One vector is turned by the same rotation once a tick. Each row is the vector after some number of ticks, and that number follows the row.
The counts run from 0 to 250.
[-14   1  -2   8  -6   9  18  14   5 -14  20 -21 -16  -6 -18  14  28  -1
  -2   4  10 -14   6  -8 -11  12  -7 -25 -18 -36  16 -10   1  21  37 -10
 -19 -10   7  23 -11  32  13  11   1   7   8 -23  11  20  16 -16 -18   3
   0   2  17   7  14   5  -3   6 -10  -8   0  -6 -26  21 -25  21   6]
198
[ 32 -12 -29  21  11 -10   8 -34  24 -11  22   8 -25  -3  -5   1  -7  12
   1  -3   4  -3   8  -6  -7   4   4 -13 -15 -20  14   9  12   4   9 -11
   3   8  -9  12 -10  -5  27   1 -11  -7  -6  -9  10   8  -3 -14   6   5
  -4  -2  16   3  13  10  -8  20  -5  18 -19 -19 -33  22 -14  48  11]
142
[-14   1 -14  10  13   4 -14 -29   2 -29  31   5  -6  -3  -5  23  27  13
   9 -12  14 -10   3 -38  10   1  -5 -11  -4 -13   4  -8   9  28  21 -14
 -11  -6  -9  -5 -26  22 -12  -4  -8 -13   8  -2  -2   3   6 -13 -19  -7
   8  23   4   8   9  17  -2  -3 -14  21  -6 -24 -20  15 -29  -3   3]
5
[  4 -19   8  14   1  -4  10 -44  31  -3  17   3  12 -15   0  17   1  10
  -7 -12  -2   0   9 -26  -1 -15  19  -7 -24  -6  13  15  15  19  19 -18
  14  -4  -6 -15 -17  15  22 -10 -19 -13  13 -11  -1  18  14   0  -9  -3
 -11  -5  15  24  19   9 -13   1  -8   3   7 -23   3  20  16  19 -29]
166
[-20 -22  17   5  11   4   5 -10   0   6  11 -33  13   5  -5  11   8 -19
  -8  -5  -2 -15  18 -12  14  -8  10 -27 -35  -7  17  23   8   6  18 -10
   3   2 -13  -1 -40  10  12 -14   0 -14   8 -16 -10  -7   5   8 -33 -10
   6  -1  11   8  11  12   0  10  -5  -6  -1 -17 -18   0  31  19  -2]
107
[-18  -4 -17 -17  -4  10  31  13   7  -5  33 -16  11  -8  -5  -8  -2   3
  -1   8  11 -15  23 -24  -6  11 -17 -14 -13 -21   2  -7  -3   6  24   7
   0  17  28  -7  12  23  19  23  12   2   9 -13   8   9  -1  14 -17  -9
  -2 -29 -15  -1   2   2  -5  29  -5 -10  12  -3 -26  17  -7  26  11]
179
[  0   5  -7   9  24  -4 -13 -24  18 -19  30  22 -12   4  10   7  32  -1
   5   0   3   0  -5 -27  -8  17   0 -27  -8 -13  16 -17  16  13  20 -30
   1 -19 -19  13 -12  16   4  -3  -9  -5  -3   3  -2 -14  18 -10 -29  -5
  20   8  10  11  -3  11  -7   7 -21   7  -4  -7  -6  23 -16  24 -10]
222
[  3  -6  -6  -7  21  16 -18 -28  -2  -9   6  -4  -6  -4  -8   4  21  -3
  -3  14   7 -13   1 -11  -2   3  17 -20 -19 -13   8   6  10  13  15 -29
 -11  -4  -4  14 -53  -4  -8  -3  -7 -13  10 -30  -2 -11  19 -15 -28  31
  20 -12  15  30  18 -17 -10  10  -7   6 -19  -7 -12  10   1  23   1]
137
[ -5  -4  -4   9   3  -1   9  -9   5   6   9  -2  -4 -11   9  -8  -8   5
   1 -15  -9 -24   7 -24 -35   1 -19 -35  -9 -23   6  30   6  10  30  -9
   4  -3 -10  14  -3   5  23  -4 -12  23   3  12  -1  19   5   2 -23 -13
 -11 -13  -1  16  13   8 -15  20 -27  -4  32  -7 -14   9 -21  20 -16]
148
[  4  -8 -15 -14  -5   9  21   4   2 -24  14   0 -21 -13   0   8  15  18
  -6  13   5  -4  10  -4 -30   8  -2 -17  -3 -30  -7 -18   2   3  28  -3
  -3  11  15   6 -25  22  16  16   0  23  -9 -32  17  23   8   7   7   3
  -3 -19  12  44  18   0 -16  11 -11  -1   7  -5 -22  26 -18  18  -2]
119
[-22  -3 -19  -1  20   1 -22 -19   1  -9  23   4  -9   6  27  15   1  -2
  10   1  -2 -26   4 -17  -3  18   1 -24 -25  -5  -4  35   4  11   4 -14
 -12   9   2 -21 -20   1  10  16  -8  -7  14   2   9 -22 -13  16 -38  -1
   1  12 -12   6 -13  -3 -13  28 -24  13   2 -26 -27   8 -10  21  10]
132
[ -8 -11  -4 -13   0  25 -15 -22  15 -24  23  15  11  -8   4  -5   6   1
  -3  12   2   0   9   8 -26   4   4 -18 -24  -5  34  -6  -3  23  23  -9
  10   5  -1  -5 -35  28   7  11  -6   5   0 -27   8 -30  -3  10 -13  -2
   6  -8  15  30  16  -4 -15   7 -19  -8  -4   0  -4   7  22  21  -9]
116
[  0 -14  -8   2  19  -6  21 -11  10   2  15 -11  -7   1   1  -7 -13  -4
   2  -7 -12 -17  23 -22  -4   8  -8 -37   3 -16   5   4  14  -9  14 -20
   4   7 -22   5 -16  -9  15   1  -3   2 -32  14  -4   1 -17  21 -18 -28
  17 -33 -11   8   9  14   4  16 -19   4  19 -11 -27  15   3  29   7]
232
[ 17 -14   2   6   4   2   4 -48  15   3   9   8 -10 -14  -9  20  26   5
  -6 -19   3 -12  -9 -12 -19 -15  12 -26 -19  -6   3  11   6   9   9 -20
  16  -1  -2   1 -36   3  18  -6 -15  -7   9 -20   2  17  10   2  -4   6
  -8   5   9  36  21  -8 -11  10 -28   4   4 -30  -6   9   0  19 -23]
58
[  4 -11 -24 -19   5 -12  -7 -20   8 -12   3 -13  -8  -9  16   1 -22  11
  -3  -3  -2 -25   7 -17 -13  13   0 -11   1 -32  -5  18  -5 -13   8   5
  -3  25  -4 -25 -28   3  22   7 -12   1   1  -9   7  -1 -28  13 -12  -6
  -8 -19  -8  15 -14   9 -10  27   1  10  -2 -30 -35   3   3  26  13]
210
[ -7  -4  -2 -14  16  16   1 -36  20 -15  17   4   8  -8  -1   5  11   9
 -10   6  -6   1  10 -22   3  -6  20 -13 -22 -11  10 -11  13  18  26 -26
  10 -10  -6 -14 -44  12   5  -3  -3 -23   7 -37  -1  -9  22   0 -18  21
   8 -18   4  21  19  -7  -8  -1  -1  -2 -17  -4   7  13  18  27 -13]
245
[ -1 -19 -17 -14  22 -14  17 -18   7  -2  21 -14  -4  -3  14  12 -24   5
 -17  -7 -22 -18  19 -25   2   5  12  -7 -11  -1 -12  13   4 -12   6   5
   6  20  -3 -24 -30  -1  32  15   2  13 -13  -6  12  -6 -13   8  -5  -9
   2 -22 -10   8  -3   9  -6  29  -2   7   0 -11 -32   6   9  19   7]
102
[-11  -4   4   7  -2 -14  21  -8   3  -4   5 -32  -8  -7   4  20  16   4
 -24 -12   8 -27  12 -39  -9  -6   2 -30   0 -23   1   7  13   0  28  -3
   1   5   2 -11 -16  25  24   1  -4  19  12   1 -17  33   4  -7 -14 -11
   0  -6  -1  20   8  14   3   7   3  -8  26 -27 -18  12  -8   0 -19]
20
[-10   5 -13  -5  -9   8  11  14  15 -28  21 -17  -2   0 -13   7  19  -3
  -4  16   7 -10   4 -10 -14  19 -12 -26 -16 -39  33 -12   4  25  44   0
 -16  -6   9  12  -7  41  14  13  -2  -2   8 -17   3   7   7 -16 -17   2
   2   6  10   1  -9   6  -4  13  -4  -7  -7  -4 -20  14 -13  22  12]
199
[ 12 -20 -13  14  16   3  25   0  13  -5  22 -15 -24   2  -6  -1   3 -11
  -9  -4 -11  -9   9  -1 -11  22  -9 -40 -14 -19  11  -7  -2  -7  16  -8
  -6   0 -29   6 -29   7  15  16   3   7 -32   5   2 -14 -19   3 -14 -23
  12 -17  -1  12  -1  16  13  19 -12  -1  -5 -10 -24   2  -2  31   7]
123
[ 21 -24 -20   4  13  -9  15 -18  15 -17  44   6 -11  -4  19   1   2  -2
  12   0  -3  12  18  -7  -2  10   7 -10 -40  -2   6   5   5   8  11 -11
   5  17   8   1  -6   4  29   7  -1 -11  -9 -20  19  -2  13   5  -4   5
  -2 -14  12  13  11  11 -33  23  -2  11 -11   5 -36  29  -1  41  14]
33
[-14 -13 -16  -5  22  -2 -11 -34  -4  -1  43   8   2  11  24  19  -4  11
  14  -8  -8 -17  15 -33   7  -4  -3 -10 -23  14  -6  20  17  17  -7 -31
   6   0   1 -20  -8  -2  16   8   0 -18  20   4  12 -12   7  26 -22  -6
   6   1 -10   5   4   1  -7  19 -21  16   8 -19 -20  34  -4  16   0]
241
[-10  -7   8  -1 -16  -5  17 -12  15  12  -5 -26  12 -19  -4   3 -15   9
 -12  -7  20 -27  21 -27  -9 -11   3 -15  11 -25  18   4  18  -7  13 -17
   6  18  -8 -20  -3   3  32  -1   0 -11  18   8   0  15 -25  23 -12 -17
   3 -25 -13   9  14   8  -1  10   0 -10  20 -28 -25  24  10  22 -10]
234
[-13 -13 -11   4  13  10  -5 -21   2 -24  49   6 -19   0  -2  37  35   2
   6   1  -5  -3   3 -23  11   9  11 -16 -29   3   5  -8  10  19  16 -25
  -9 -16  -3  -3 -21  23   9   8  -9  -5  -1 -17   5  -7  17  -3 -16  -1
  13  29   9  18   1  11  -4   8 -10  16  -4 -14 -28  26 -11  11  -5]
113
[ 13   8 -20 -14   8 -10  21 -12  10 -14   2  -3 -21 -11   9   7   0  19
 -16  -1 -14  -4   5 -25 -22  11   4 -20  16 -47  -3 -19  13  -3  44  -7
  -2   1  -7   2 -21  17  20  -4  -7   8 -18 -10   3  21   7  -7   2   8
   6 -32   6  22  10  16  -6  14  -3  -6   9  -5  -9  20 -29  16  -8]
228
[ -9 -10 -22  -8   2  -4  34  -6  10 -13  22 -18   4   2  -9   5  -7   8
 -12   8   3 -14  25 -15   2  13   2  -3 -22 -11   8  -7   9   5  12  -1
   0  18  29 -23  14  26  33  26  -1  -5  17 -17  11  11  -5  15 -14  12
  -6 -12  -7 -13  -8  -5  -3  35   1  -2   2 -12 -24  28  -5  17   7]
180
[ -5 -23  -6  -4  17   5   7 -37  14  -2  22  -8  14  -8   6   1   7  -6
 -11 -10  -4 -11   7 -13 -19  -5  13 -22 -27   5   2  19  -4  13   4  -5
  15  14   5 -20 -36   9  21  12  -3  11  13 -16  -7  -4  -5  21 -39   1
 -16 -14  -4  28   4  -4 -11  20 -20  -1   0 -22  -6   0  27  14 -10]
186
[-14 -14   5   3  -2   8  12   8   8  -1  10 -14 -15  -3 -11  13  16  10
  -3   9   9  -6   8   0  -8  -1   5 -20 -25 -15  18   4  10  21  30 -12
 -18   5   4  23 -21  17  16   5 -11   9   9 -21  13  19  23 -20 -11   9
   1   8  16  14  31  -3  -4  10 -17  -7   0  -7 -33  28 -11  27   9]
197
[-13  12  -9  -7  -6 -16  -2 -18  16 -16   1  -6  -9  -8  16  14 -15  21
 -14  -3  -6 -35   7 -25 -13   3  -8  -8   9 -35   3  13  14   5  37  -2
  -6   2   4 -29   3  28  28   3 -25   6  15  10  11  15  -3  -8  -3  -4
 -15  -4   0   7  -8  11  -3  15 -12   4  17 -27 -12  13 -25  13 -14]
150
[  4  -6  -5   4  30   0  -1 -26   7 -10  17  -9 -18   7   2  16  -2   4
  11 -21 -19 -16  10 -32  20   1  13 -13 -10 -18  -8   4  13   7  24  -6
  -1   1 -37   0 -55   3   6 -16 -19 -16 -13  -2   3   1   9 -17 -15  -8
  16  -4   9  11  12  21   1   3  -3  25 -14 -17 -22   8  -3  13  19]
83
[  5   5  -8  -7  16  -2  -6 -39  23 -22   4  -2  18 -17  -8  -1  12   3
 -14   1  26 -19   3 -19 -14   6   7 -30   6 -16  17  -7  13  10  12  -7
   8  -7 -10 -20 -24  25   0   8 -12 -12   8   1 -30 -14 -13   4 -42  -1
   7 -15 -21   4  -5  -6   6  15  -9   7  -3 -35  12   1  16  10 -13]
76
[-11   3   1   2   4  11  10  -2  17 -28  23 -16  12 -10  12   6  -2   2
   2 -21 -24  -7  11 -33  -5  -4 -16  -7  -6 -30   9   6  -3  25  44   1
   8 -10 -22  -6 -34  33  18 -14  -6  -2   0  -5   1  11   7  -3  -7 -11
 -15 -12   6  24  12  37 -10  -2  -5  -2  10  -3  10  -2  -9  15  -6]
169
[  3 -17 -10   0  22  -8  36 -24   8 -10  27  -6 -17   0 -10  22  21   6
 -14  -3   0 -11   5 -27  12   6   8 -30 -18   9  -7 -17  23   0   6 -14
  -4   1  -3  -9  -5  20  27  31   6 -10  -9 -16 -12   7   7  11 -24   0
   8   1  -6  -5  -4  -7  12  18  -2   2  -8 -26 -22  17  -4  22   4]
182
[-20 -13  -2  -5  10   1  13 -13  15  -3  22  15 -16   1  16  25 -27  23
   6  -3 -22  -7  15 -18  -1   3  -5 -12 -12   6   6   8  14  24  26 -16
  -4   2 -18 -12 -16   8  22  10 -16  13 -11   7  31  -6  -2   6   3 -22
   9  -5   1   4  15  29   3  17 -27  18  11  -6 -30  30 -13  19  -3]
172
[  9 -18 -13  -9  16  -5  23 -22  20 -12  26 -15  -7   1  -5  23   4   8
 -17   8   5 -12   9 -20   5  12  15  -9 -29   8   3  -3  22   7   5  -4
   8   8  23 -16   7  20  33  33   1  -8   6 -13   2   6  -4   6 -12  11
   2  -2  -9 -12  -8  -6   7  27  -2   3  -2 -28 -29  26  -6  23   1]
181
[  1  -3 -14  -6  23  25  15 -15   6  -5  36   4  -2   0   2  -8   7   5
  13  -8 -13   7  17 -14  -4   3  -8 -14 -12 -23  -7  -2  -6  17  25 -11
  -3  -1  -2  13 -27  10  15   1   2  -5 -17 -18  12   1  23  -1 -20   4
   3 -35   5  31  28  -4 -23  13 -12  -3  -4  15 -10  13  -1  24   6]
247
[-26 -10   2  -6   9   3   1   4  -3 -10  11  -5 -30   9  -1  38   9   4
 -15  -1 -20 -27   0 -14   2  16  -1 -27   0 -14  -6  -8  14   1  31 -16
 -19 -15 -26 -10 -34  23  14  15  -5  11 -18  -1  15   2  -7   8  -9 -15
  21   7  -7  13  -9  20  17  13 -15  -2  15 -16 -24  10 -28  21  -1]
44
